A hidden rule labels the rows of this table. It goes by one to three of the table's principal directions, not those with the most spread.
[-51   3  29   7  33  61 -24  -2  16 -40  -5  19  -7 -39  14 -22 -19  25
 -38  12 -11  -7 -28  28   6 -27 -11 -19 -44  25  25   8 -11 -64 -27   4
 -37   1  28  14  -5   6  22  20  -9 -24 -38] d
[ 26 -16  -8  15 -26 -31  -3  22 -16   8   4  -3  -6  -1  15  -7  31  22
   9 -25  20   9  -7   0  14  26   0  47  10   9  14  -6   9  29  19  -1
  18  -8  -9   7   7   3  17 -22  -5  14 -22] e
[ 45 -34  33 -25 -17 -14  -9   3   5  33   4  10 -13   9  40 -25  22   6
   1   7  66  10 -12  21  10   3 -50  77  42  33  19  38  86 -18 -17  16
  32 -33  15  50  50   0  35 -32  51  -7 -16] d
[ 17 -44   3  19  -4 -11 -12  89  15  16  22 -25  43  17 -68   6  35  59
 -38  55 -15   7   3 -15 -58   2  -4  38  16 -27  -7 -22  19   8  52  13
 -29 -18  52 -20  57  10  -3 -29 -13   1  44] e
[  3  -3 -57  26  -1 -60 -51  79 -31  47  36 -22  65  40 -91  44  28  20
 -12 -27 -16   2   9 -20 -11  17  32  26   2 -28  -3   9 -87  57  73  29
  19  71 -31  -8  -5 -55  -2 -58  21 -26  -7] e
[-33 -13 -54 -50   6  -7 -13  59  18 -56  45 -26   8 -13 -50  -5  50   4
 -14  19 -82 -17 -42 -10 -21  62  25  14 -62 -49  35 -65   6  34  25 -24
 -57   1  -3  14  21  -3 -10  18 -18  50  30] d
[ 61 -37   4 -16 -33  13  56 -17 -19  -1  -8   4 -29   3  14 -15  13  -6
  23  36 -17   3   3  -1 -18 -26 -18 -17  10 -26 -19 -28  63 -32 -25  26
   1 -47  14 -17  -8  16  27  25  37   3  36] d
[ 41  -2  23 -18  -6  10  44 -58  -8 -32 -26   7 -33 -14  40 -14 -36   4
  20  27  -9  11 -11  20   7 -28 -26 -37  -7  -2   0 -12  30 -47 -34 -11
  -6 -46  10 -14  -4  24  10  54   4   1  -8] e
[ 50 -15 -23  -7   6 -39  23   2 -28 -26  -5   9 -17  35 -34   0  -6  37
   4  27 -28   9 -37 -13  13   0 -17 -43 -16 -52  20 -61 -19   6  -8 -24
  10 -12 -16   8  -5   4 -22  -6  27  18  27] e
[ -8  11 -52  -7 -32  -7  21  21  -2  -3  23 -34  36  10 -46  26  22 -28
  36   5 -77 -10  34 -30 -38  13  58 -44 -25 -45 -39 -43 -20  53  47   8
 -28  11 -16 -60 -19  -7 -25  38 -38  32  54] f
[  11   -4  -47   -8  -21  -66   44   26   22  -35   27  -78    4  -26
  -91   34   90  -17   43  -28 -120   34   20  -33  -69   62   64   30
    8  -46  -51  -44  -37   97   51  -27  -70   17  -11 -122   -1   24
    3   28  -68   50   38] e
[ 11 -22  -3   7   5   3  12  40  14 -35  16   6  -7 -35 -32  -8  10  18
 -18  35 -14  11 -17 -22 -13  40  -8  -4 -12 -23   2 -14  36   3   6 -25
 -26 -27  31   6   6  23 -11  13 -21  -4  10] e
[ -2 -33  44  15  25  33   0  -4   1 -16 -20  20 -42 -30  35 -25  -1  26
 -49  21  19  -6 -39  21  14 -22 -35  29  -9  27  32  -2  27 -69 -45  18
 -17 -23  26  25  -6  40  55 -23  30 -25 -17] d
[ -6  16 -43 -39   0 -96  27  22  28  -9  37 -37  -5 -10 -80  41  55 -43
  56 -48 -73  36   7 -26 -26  59   6  20  17 -21 -43  16 -29  76  24   7
 -36  37 -66 -63   0 -16  12 -22 -13  20  17] d
[-12   2  81 -23  21  59  21 -64  38   4 -42  -1 -40 -25  78 -29 -30  -3
 -28  16  67   6   7  52 -30 -31 -35  62  42  56   9  41  51 -70 -47 -23
 -18 -45  55   1  54  21  18  35 -13  -5 -34] f
[ -9  45  69  19  27  32   6 -68  24  21 -51  22 -17  -9  46  -8 -72  -1
 -10   0  79  24  32  39  17 -27 -19   2  45  64 -23  63  -7 -35 -32 -47
  16 -13  21  -8  -3  10 -22  32 -30 -37 -51] f
[  10   59   -9   16  -13  -24   70  -64   11    9  -33  -21   -9    0
   -8   40  -49  -41   67  -29  -27   25   72  -18  -21  -14   35  -66
   33  -10  -84    7  -53   46   17  -32    1   -5  -36 -102  -33    0
  -53   54  -76   14   18] e
[ 53 -10  20  -8 -13  -7  37 -43  -9  -4 -22  18 -28   5  41 -11 -37   5
  34  16   7   9  -2   7  22 -42 -39 -40   8   0 -12   1  45 -36 -30  14
  24 -50  -7   4   2  14   7  12  25  -3   5] e
[-37   5  29 -72  59  15  20 -29  59 -47  -2  10 -71 -56  21 -19 -20 -38
 -33  10  21   6 -46  21 -11  54 -43  54  -4  18  36  28  58 -33 -59 -51
 -48 -29   7  48  43  13   6  18   3   1 -30] f
[ 28  -7 -48  44 -44 -53  -9  59 -25  45  16 -49  60  29 -71  38  53  17
  25 -26 -53  12  51 -19 -28   5  63  25  21 -22 -53 -17 -60  75  81  32
   3  34 -16 -81 -24 -10  11 -19 -24   0  20] e
[ 46 -30   4   1  -8 -11  49  12   8  -2  -5 -20 -24 -11 -32   6  20  11
   5  36 -51  15   4  -3 -30 -12  -2   7   7 -20 -34 -31  28  -6   1   8
 -33 -41   8 -54  -4  32  27  10   3  -1  41] e
[  1  35  17 -17  10  -9  48 -56  33   8 -34   5 -33  -8  35  11 -76 -35
  37 -17  27  14  31  -1 -12  -5  -2 -27  18  17 -33  27  18  10 -10 -20
  -3 -36 -29 -19  20  -1 -33  31 -39   2 -21] d
[  57   13  -41  -19  -69  -38   88  -80  -44   -6    8  -50  -11   21
   -1   34   64  -64  108  -28  -97    6   43  -28  -27  -37   28  -67
   22  -54  -64  -49  -34   40    2   19   12   12  -40 -122  -48    0
   -1   49   -5   69   94] f
[-76 -10  30  14  24  51 -59  37  31   5  11 -25  23 -15   1 -15  59  13
 -72   6   6 -25 -11  19 -26  14  27  86  -4  38  33  -3  -9  -7   8  -3
 -44  31  52   6  23  26  27 -26 -22  11   7] e
[ 26 -38 -36  -6 -10 -29  12  53 -15 -16  26 -22   2  -1 -59   8  51  27
  -3   9 -58   7 -23 -13 -32  16   8  19 -18 -44   6 -41 -10  16  26  18
 -28   2  -1 -24   8  -6  25 -11  15   9  16] f
[ 18 -23   5 -73   4 -18  21 -18  19  -7   7 -22 -32  36   9 -17  39   1
   6  19 -18  -6 -42  15 -29  -1 -23  42  -2 -16  40 -49  44   5 -21 -14
 -21 -27  -9  15  72   0   6 -10  35  65  44] f
[ 67  26  -3  27 -44 -49  64 -52 -18  44 -17  -9   2  22   1  39 -29 -25
  95 -20 -30  27  66 -16  12 -69  -5 -80  37  -2 -94  21 -19  19  13  37
  39 -19 -55 -92 -40  -6  -6   9  -8  -6  41] e
[ -9 -31  29 -87  -1  40  18 -60  22 -75   1  10 -84 -66 118 -64  33 -45
  -4   5   9 -21 -73  35  27  46 -41  63 -35  29  76 -12 127 -57 -87 -13
 -31 -58  18  79  25  50  64  40  35  42 -28] e
[ -7 -32 -11  10  22 -15 -29  80   4  -7  10   2  21  25 -65  -4  10  72
 -42  32 -34   1 -34   3 -14  -6  -5   5 -31 -22  23 -40 -22  -8  24  23
 -32   2   6  12  23  -1  15 -42  16 -10   3] f
[ -8 -18 -16  11 -10 -33 -29  63   5   5  25   2  15   3 -23  -3  39  27
  -1 -18  -6   3 -15 -11  12  27  -4  31  -9   5  12  -3   7  30  26  24
   0   8 -16  19  12  -3  18 -51   2   6  -6] d
[-30 -22 -52 -27 -13  10 -56  33 -21 -28  47 -32  25  -1 -11 -12 100 -24
 -26  -3 -64 -43 -42  -5  17  53  51  47 -51 -25  55 -60  -2  35   8  -3
 -18  45   7  35 -28  14  29  -6  31  42  36] e
[-21 -16  22  42  35 -11 -73  83   3  13  15  28  40   5 -44  -6  -5  74
 -69  15  65  12 -31   2  13  21 -32  39   5  22  40  39 -24 -12  25  -2
   9  29  32  58  32 -14  -2 -64   7 -50 -49] e
[  61   28  -39  -41  -24  -32   90  -68  -42  -90   -7   32  -62  -26
   16   -7  -41  -18   69   15  -48   25  -37   -7   50   40  -22 -116
  -55  -52    6  -57    2   -2  -36  -60   -2  -37  -55  -14  -67    6
  -30  103  -13   27   -8] d
[ -1  32   6  70  -3 -24  16  17   4  25 -16  -2  16  -3 -49  30 -14  23
  19 -21 -13  33  49 -12   0 -11  26 -32  23  17 -67  16 -71  39  36  -8
  -3  18 -21 -82 -45   5 -18  -6 -61 -26  -5] d
[ 43   3 -19 -63 -21 -36  85 -36  17 -29   5 -19 -45 -25  -7   9   2 -49
  60   2 -33  28  10 -10 -39  42 -10  -5  15 -34 -33  -5  51  25  -8 -28
 -27 -43 -22 -43  19  -2 -11  62 -18  30  14] d
[ 31   5 -17 -44 -21 -24  10 -46 -20  -7  -1   8 -29 -12  56 -11  -3 -44
  36 -41  36   4  -8  14  33  38 -14  33  14   7  20  29  36   8 -25 -12
  39  -6 -25  43  -5 -18  13  22  31   4 -51] d
[-64 -40  76  80  11  92 -55  48  44 -19   0 -11  14 -60  10 -47  80  53
 -80  16  18  -4  -4   0 -35   9  30  72   6  58  15   2  39 -16  -3 -12
 -56  -3 116 -14  20  78  33 -19 -61  -3  -6] e
[-44   8  50  16  39  67 -18 -13  24  19 -16   9   7  17  11  -5 -33  20
 -48  42  22 -22  -1  12 -19 -68 -13 -24  -7  20  11  -4 -13 -53 -17  -1
 -14  -4  35   7  30   3 -22 -14  -4  -3  36] d
[ 59 -17 -18 -51 -27 -42  47 -31 -10  -6  -4  -6 -46  12  20 -11  21 -18
  51 -17 -19  14 -14  10   5  10 -17  19  10 -17  -1 -22  45  15 -23   2
  11 -33 -38   0  10  -4  23   9  39  30   1] d
[-19  51 -46 -41  14 -30  33 -48 -12 -49  16   4  -9 -18 -22  34 -43 -57
  50 -23 -57   5 -10 -19  12  16   2 -98 -45 -37  -8   4 -61   8  -8 -11
 -14  35 -65 -24 -41 -35 -30  52 -12   4  -5] f
[  3   0  50  33  10   8  -2  -1  19   4 -21  14 -17 -41  26 -14 -19  25
 -20 -18  76  32   8  15  -4  20 -21  54  39  49  -1  60  19 -11  -3 -28
   3 -18  35   4  26  10   6   2 -37 -34 -74] e
[ 12 -32   7   0 -36  17  -6  37  18  27   6 -46  22  31 -15 -21  86  28
  -9  14  -9  -2  22   6 -58  14  45  83  32  -3  -6 -49  39  53  36 -23
 -19 -19  52 -32  54  18  -6   1 -27  58  44] d
[-70  13 -13 -56  65   1 -45   8  30 -19  10   6 -12  -1  -4   0 -26 -26
 -52  -6  10 -27 -50  12   9  39  -9  36 -33   2  62   9 -15 -11 -23 -15
 -24  31 -21  79  28 -19  -3 -29  29  -2 -25] e
[-43   6   3 -15  23  36 -46  22  15  11   7  10  24  16   0 -11 -15   6
 -41  12  36 -22  -8  11  -5   7   5  20 -10   7  32   9   2  -8   4 -12
   1  15  21  54  32 -25 -24  -8   6  -3 -13] d
[-48  48  40  46  36  36  10 -37  15   5 -27  27 -21 -23   0   9 -40  -8
 -14 -19  34  14  21   1  11 -19   2 -42  11  38 -26  34 -62 -13 -23 -32
  -4  28  -7 -32 -42   0 -27   5 -43 -29 -20] f
[-40 -15  13   5  30  38 -23  40  26 -14   7  -4  10  -7 -32 -10  10  31
 -50  29 -16 -10 -18   3 -32  -5   7  11 -22  -4  18 -19  -3 -18   4  -4
 -43   1  36   6  28   7  -1 -10 -11  -2  10] d
[-13   9   5 -25  -2  16   3 -21   8  21  -1  11  -9   6  31  -2 -18 -35
  14  -2   8 -15   7  12  12 -22  -9  -9  -9  19  -5  16  27 -19 -19  31
   6  -5 -26  17  -6 -10  17  -3  28  -5   6] d
[ 16  10   8  37  -7 -23  27  -9  17  23   7 -25   1 -19 -32  30  22 -25
  28 -19  -9  23  40 -37 -26   4  17  -2  40   2 -55  25 -12  50  23 -18
   1   5   0 -66  -1  11 -24 -11 -42   4  35] d
[-14  51  20  27  33  -2 -13 -28  -8  28 -27  41   9  18   1  19 -90   8
  -1 -13  53  14  21  16  44 -41 -28 -57  13  29 -20  58 -66 -30 -10  -5
  40  25 -31  10 -31 -35 -31  -8   1 -56 -44] d
[ -5 -31  33  17  14 -15 -35  39  23  30  -6   2 -23  -7   8 -24  46  31
 -37 -33  51  14 -21  20   6  26  -9 117  30  53  26  24  28  16  -6   5
  -1  -1   7  32  32  16  50 -73  20 -12 -47] f
[ 47  21 -18   0  -3 -33  14 -26 -41  35  -8  32   2  31   3  26 -65 -14
  26  -2  38   5  13  -3  42 -31 -37 -53  17 -14 -15  34 -28 -18  -4  15
  66   8 -45  23 -29 -46 -21  -9  46 -39  -8] f
[-67 -12 -65 -31  24 -29 -91  97 -10  -4  76 -15  48   1 -62  18  68  -9
 -51 -22 -27 -34 -60 -13   6  70  18  65 -60 -19  76  -4 -48  37  44  25
 -20  84 -31  69  15 -49  23 -65  39   5  -8] e
[ -8 -13  31  29   4  91   7  -2   0   4 -23  23  -1   5  26 -24 -33  31
 -37  58  10 -27  12   9 -10 -67  -4 -46 -14  -5  -5 -30  24 -65 -20   7
   0 -40  55   9  -4  14 -17  21  -3  -8  37] f
[ 24 -28   6  -6 -31   7  13 -26  -6   2  -2 -23 -21 -18  45 -15  48 -22
  21 -23 -11  -5   2   4  -8  -5  12  43  10  13   1  -6  45   3 -13  22
   1 -19  10 -13   4  24  44   3  15  22   2] d
[-23  21  67  17  23  46   1 -40  37  37 -55  29  -8   8  55 -16 -87   7
 -13   6  75   5  41  31  -1 -57 -21  -7  40  58 -29  56  27 -52 -30  12
  12 -32  23  10  21   9  -7   2 -13 -41 -40] f
[ 18 -19  18 -11  -6  -6   6  -3  -3  10   2  11  -8   8  15  -7  10   0
   4  12  13   1  -5   5   7 -22 -41   8  22   7  -3  16  36 -33 -23  34
  15 -11   6  14   8   6  28 -25  40  -9  16] f
[ 33  21 -64 -43 -28 -37  17 -61 -59 -20  13  -1 -19  -7  47  18 -10 -70
  52 -44 -17 -19 -17  -5  53  26   8 -28 -30 -29  26  -4 -21  14 -12   1
  46  22 -66  27 -54 -31   6  36  40  14 -19] d
[-24 -21 -25 -27   5  -7 -19  58  21   6  40 -33   4 -23 -37   8  66 -18
 -27  -2 -32 -11 -13   1 -27  48  17  87  -9  -5  12  -3  14  27  24   5
 -37  13   1   3  19  -6  31 -23   7  10  16] d
Which label does each new row get?
[-33  24   2  65  16 -11 -69  45 -14  39   4  33  43  15 -14  12 -26  34
 -27 -31  58   0   6  -5  52  -2   1  -7  -2  38   9  44 -65  16  30  12
  42  51 -21  37 -26 -27 -14 -62  -6 -45 -45] -> f
[-34   6  39  62  26  21 -88  53   4  52   0  43  32   0   4 -13 -13  44
 -59 -18 101   4   2  20  53   0 -20  54  23  70  19  75 -16 -13   9   3
  45  33  20  69  -5 -18   7 -71  13 -66 -66] -> d
[  1  -6 -62  36  -9  -6 -21  58 -42 -18  22  -1  19  -1 -52  11  28  31
 -16   1 -70 -16 -19 -12  32  14  44 -29 -61 -39  11 -62 -66  26  35   2
  -5  27 -24  -6 -69  -6   5  -5   0  -3  12] -> d
[-30 -29  50  20  41  41 -80  45   5  42  -9  25  19  38  20 -27  -8  69
 -90  31  75 -26 -39  38  17 -47 -37  64  -2  45  66  11   4 -61 -10  25
  16   6  37  85  50  -6  27 -80  54 -28 -19] -> e
[-33 -21 -14  -1  -6  21 -53  32  -8  18  22 -18  20   9   5 -12  70 -10
 -35 -22  10 -30 -11   2  -6  25  31  76   1   7  37  -9   0  22   9  11
   6  39  21  36   7  -5  23 -36  24  17   4] -> f
[ 36  -1 -27  10  -6 -49   0   9 -19   0  11  21  -4 -12 -14  14 -24  -6
  35 -29  -3  18  -5 -17  41   9 -18 -31  -7  -7 -13  32  -1  12   5  22
  33   2 -44  19 -27 -19   8 -20  26 -35 -34] -> e
[ -2 -38   5 -28  32 -36 -25  76  22  11  19 -17  -6  28 -55  -7  48  59
 -59  28   3   7 -57  20 -31  32 -20 100  -6  -1  55 -35   2  13  21 -12
 -41  -1   0  27  73  -4  26 -61  27  18   4] -> d
[ 40 -27 -57 -46 -22 -50  32  27 -20 -44  48 -29  -1 -18 -58  18  57 -19
  31  10 -83  11 -29 -24 -28  44  -3  -5 -24 -66   3 -32   7  22  18   9
 -29   5 -16 -27   0 -12  18  25  20  21  31] -> f
[ 17   7  17  25 -31   2  -7  -2  -3  55   6   8  16 -12  43  10  -5 -27
  21 -20  69   0  47  -5  17  -7 -18  30  49  38 -32  71  37   5  17  20
  53 -10   5  10   4 -15  -1 -19  -5 -21  -5] -> f
[ 38  28 -24  13 -33 -37  44 -59 -34  -4 -12 -15   7  11   2  30 -12 -36
  68 -26 -32  13  39 -25   6 -16  18 -71  21 -27 -49  -2 -43  28   7   0
  29  15 -29 -65 -48  -1 -24  37 -18  12  22] -> e
[-51   8 -20   8  14  67  -9   8   4 -66   8  -7  -4 -59  -4 -14   9  -5
 -40  10 -38 -20 -18  -4 -11  47  52 -11 -58 -19  27 -38 -18   1   2 -53
 -49   6  41   1 -32  18 -20  67 -55  11 -17] -> e
[ 12  31 -11  37 -13 -35  24  -9 -10  29 -10  -5  13   5 -25  36 -20 -14
  38 -32  -4  21  50 -17   1 -12  16 -34  30   1 -59  27 -55  33  27   8
  19  21 -34 -62 -37 -14 -17  -2 -32 -18   0] -> f
[-17  -4   1  28  39   4 -23  54  -1 -45  -3  48 -10  -2 -39 -24 -38  80
 -51  27  19  11 -63  -7  24  35  -8 -41 -61 -10  58 -43 -27  -1   4 -48
 -23  -4   0  53   4   1 -34  -8 -20 -12 -45] -> f
[-27 -13  36  44  31  26 -54  38  -6  37  -6  -2  40  39 -32   2   8  62
 -71  31  27 -10 -13  16 -17 -50  -2  23   4  19  27  -5 -56 -32  16  15
  -6  35  37   2  22  -3   8 -51  16 -23   9] -> e
[-16  31 -11 -53  12   2  -8 -54  -1   0  -9  32  -5  53  44  -9 -62 -37
  29   9   8 -30 -17   1  46 -27 -15 -82 -36  -5  26 -19  18 -12 -38   7
  31  -1 -52  66  -1 -18 -36   2  45  23  23] -> e
[ 14 -62 -15  34 -46  -4 -66  94 -22  28  47 -49  68  24 -42 -12 127  55
 -32  10 -25 -12 -12  -7 -34  19  48  94  -4  -4  30 -44  11  50  67  27
 -12  26  52 -10  34  14  41 -43   9  30  30] -> e
[-37 -16  55  73  23  38 -20  55  47   6  -9 -24  27 -29 -50  -3  25  62
 -59  27   2  20  19  -7 -63  -3  33  39  16  31 -22   2 -14  10  38 -22
 -63  -5  75 -62  35  46  -4 -11 -80 -14   1] -> e
[  9  48 -13  35  13 -63  -3  -9 -15  49 -12  16  10  22 -25  44 -48 -12
  24 -53  49  26  38 -11  37   3  -9 -14  48  15 -38  63 -81  40  21 -10
  58  44 -58 -12 -32 -42 -34 -40  -7 -39 -33] -> f
[  35  -23  -34   24    4  -91  -52   94  -27   42   38   12   40   43
  -85   23   33   51  -11  -19   21   24  -23  -18   27   27  -29   39
   19  -13   14   25  -42   43   46   26   43   47  -36   37   11  -45
    9 -100   53  -35  -18] -> d
[  8  11  31  40 -16  25  31 -33 -11   2 -25   7   5  14  12   0 -17  25
  22   9  -1  11  29  -4 -15 -65  -6 -68  15   3 -34  -9 -27 -25  -4  11
   6  -8  17 -58 -10   8 -17  20 -30   5  22] -> f
[ 17  18  36  44 -14 -16  37 -21  30  11 -30  -9  -6 -27  -3   6  -7  -3
  31 -34  43  49  67 -15 -31  24   9  20  85  26 -72  57   8  41  10 -39
   8 -15  32 -67   6  22 -30  21 -76 -13 -30] -> f
[ 56  16 -82 -43 -24 -70  19 -35 -71  -2  21  -2   1  35 -16  34   0 -49
  57 -33 -36  -6 -11 -13  42  12  -2 -45 -12 -61   7 -14 -56  26   1  10
  57  43 -75  12 -54 -55  -7  10  67   7   8] -> f
[-59  31  18  65  42  13 -59  30  15   1 -17  13  37  -4 -31   6 -45  52
 -46 -17  23   8   3   4  14   0  31 -17 -20  34   8  19 -83  11  28 -24
 -14  39  10  -1 -11   2 -26 -17 -54 -38 -61] -> e
[-18  11 -11  41 -16   2 -37  21 -12   2  10   9  22 -11   2  -6  28   4
   0 -34  18   0  13 -11  34  32  26  11   4  17  -2  14 -19  38  16 -14
  26  30   5  12 -36   2  -9 -13 -24  -4 -22] -> d
[-29 -28 -44   0  -1 -30 -86 125  -9  56  64 -22  83  48 -86  23  77  27
 -46   3  -4 -21  -6  -9 -20  21   8  78   4 -18  23   9 -35  35  68  50
   9  67   2  35  35 -54  15 -90  45  -9  30] -> d
[-18  17  -6  56   8 -19 -52  37 -16  54  -4  15  49  44 -21  22 -30  28
 -17 -17  38  -9  20 -13  27 -23  14 -17   7  16  -4  18 -63  23  38  24
  40  41 -22  17 -13 -22 -21 -62   1 -28  -9] -> e
[ 13  -5   0 -28  -6 -72 -27  16   1  52  12   9  12  53   0   7  17  -3
  27 -38  44  12  -2   6  21  -5 -46  46  45  23   5  47  10  18   1  49
  47  25 -48  38  38 -36  24 -84  61  -3 -11] -> d
